In the data rows, the value 128 means zero.
Each row belongs to one hidden group. There are 3 groups. Groups can overlap: rows of different groups may look alike.
The table:
[137 115 113  84  91 107  97 114 112 129 140 165]
[225 166 107 181 178  80 210 128 186 158 195  88]
[115 167 104 120 126 146 101  93 123  70 109 128]
[148 195  90 129 129 121 100 111 128  94 173 162]
[ 99 196 149 123 151 128 146  98 116 115 145 162]
[107 134 175  46 166 128 229 200 154 170 161  92]
[131 133 174 111 120 148  71 124 143 176 112 108]
[151 138 127  96 141  99 165 131 155 187 205  95]
[115 113 139  72 154 114 128 179 135 121 132 104]
[123 151 106 113 130 124 111 126 124  97 115 105]
[160 159 124 107 103 112 103 106 143 139 128 122]
[140 129 160 119 115 104 149  79 138 186 178 171]
[191 123 156 155 110  90 154 122 169 164 121 101]
[116 169 121 103  86 132  81 107 122 111 143 168]
[116 167 111 101 121 141 109 106 111  96 167 166]
[125 132 137 112 122 125  95 125 137 160 138 133]
[223 142 111 177 140 103 198 120 196 157 137  83]
[110 119 147 124 124 122 123 132 114 148 104  97]
[175 175 113 150 172 151 148  97 133 134 250 149]
[141 157 143 155 107 120  91  81 122 106 125 148]
[125 171 115 111 131 127  91 102 125 103 164 149]
[243 148 111 155 164  88 207 134 185 153 159 104]
[198 144 146 176  95  99 181 123 161 171  95  85]
[119 156 126 133  97 124  80  96 116 105 125 131]
[164 161 115 101 109 125  87 119 119 156 159 137]
[103 120 129 105 120 100 125 139 116 114 121  90]
[ 99 135 131  91 117 115  84 126 122 131 135 129]
[116 137 117 100 109 114  87 104 111  98 122 111]
[125 102 167  47 130 120 241 185 186 186 145 124]
[168 179 150 174 142 120 132 100 118 161 196 135]
[192 157 111 141 200  91 185 124 169 151 213 138]
[164 162 119 137 148 134 140 106 172 114 149 127]
[188 197 135 189 146 150 151  87  98 166 193 159]
[130 137 140 141 122 110  90 110 106 148  95 107]
[192 136 182 166  71 150 234 168 164 194 109 110]
[133 128 164 132  91 137 114 160 150 161 110 142]
[126 173 134 154  92 130  83 104 137 130 135 147]
[116 123 184 145  88 131 174 203 127 195  88 175]
[110 167 138 113 143 145 112 115 115 150 158  99]
[147 124 154  98  93 114 195 137 159 157 114 106]
[110 120 151 113 142  98  93 146 107 142 109 119]
[147 113 165 161 100 142 153 172 145 191  94 129]
[122 163 127 149  88 112  74  89 117 117 137 133]
[114  96 146  82 151 143 159 189 160 162 129 106]
[114 152 141 125 123 109 104 102 119 121 133 145]
[104 140 121  90 132 125 105 117 110 107 136 151]
[153 155 122 156 107 123  82  99 123  95 143 135]
[164 168 142  97 134 126 154 126 139 154 125  82]
Some new rows, each followed by its group:
[201 116 135 166 113 105 164 116 162 159 122 102] mn
[118  61 181 116 102 175 174 233 160 225  88 193] sz
[134 164 129 114 154 149 111 113 130 142 196 121] tn
[119  95 194 164 103 155 210 229 165 213  87 180] mn
[120 149 130 118 104 136  73 107 152 143 142 136] mn
[166 132 134 145 119 125 119 132 181 160 142 136] mn
[140  98 196 118 120 167 158 219 163 200  97 201] sz
[179 123 157 173 115 113 119 115 177 161 112 129] mn
[161 134 161 132 125 137 126 166 138 195 127 116] mn
[133 107 159 118 131 122 154 152 125 149 108 111] sz
[163 157 122 115 181 130 134 107 148 138 235 131] tn
[164 143 128 125 136 124 141 116 182 125 149 137] mn
[141 132 137 124 120 125 136 100 162 125 155 136] mn
[153 169 156 161 114 161  79 108 133 146 134 152] sz
[173 200 112 173 176 157 149 104 140 132 252 169] tn
[163 189 101 164 117 121  86 118 114  90 145 157] sz
[216 128 154 188 111  98 155 102 180 160 120  83] mn
[116 105 163  98 128 157 229 179 172 159 124 147] mn
[121 134 132  98 109 114 104 133 123  98 129 122] mn
[130 159  98 124 113 146 112 106 133  66 132 137] sz
[108  87 165  91 117 140 198 163 147 172 101 164] sz
[184 214 160 215 156 114 127 110 146 165 190 110] tn
[ 94 168 101  86 149 150 111 127 122  83 136 159] sz
[116 121 170 115 138 108  70 132 106 151 109 121] sz
[103 130 125  82 168 117 116 166 110 117 126 134] sz
[119 152 120 121 104 120  93 100 113 115 145 144] sz
[144 103 149 131  98 123 169 128 159 146 116  89] mn
[165 209  96 152 163 159 132 103 124 124 250 169] tn
[227 160 106 149 158 101 204 123 188 151 153 109] mn
[130 105 173 149  81 145 150 187 144 180  75 144] mn
[163 206 111 182 159 165 122  96 123 114 218 136] tn
[131 119 179 133 130 130 105 146 132 162  95 110] sz
[150 178 159 107 152  99 195 146 130 180 124  72] tn
[ 91 122 121  82 163  97 125 168 113 115 115 108] sz
[107 146  84 107 131 146 102 119 110  94 148 154] sz
[120 158 116 114 120 127 100 110 123 107 132 119] mn
[130 156 145  96 113 127  83 127 137 140 158 154] mn
[119 116 205  67 134 140 255 195 185 204 146  77] tn
[116 147 133 119 116 104  89 106 124 122 113 136] sz
[124 105 161 124 116 125 107 143 131 166  98 137] sz
[ 96 156 101 109 133 142 116 120 116  85 132 145] sz
[107 128 148 117 126 105  96 126 100 132 102 136] sz
[164 158  96 148 145 129 157 113 181 111 175 109] mn
[116 150 137 154 112 126  96  93 118 123 103 117] sz
[122 106 144 121 101 136 196 150 138 151 118 150] mn
[131 166 131 141 117 139  91  90 112 107 123 157] sz
[102 149 108 108 129 129 101 117 119 101 122 119] sz
[134 150 129 127 124 135 109  91 121 110 129 137] sz
[121  99 173 131 116 158 148 198 119 215  99 171] sz
[109 124 130  98 131 107  86 124 113 138 134 138] sz
[201 120 156 153  99  95 153 121 174 160 119 109] mn
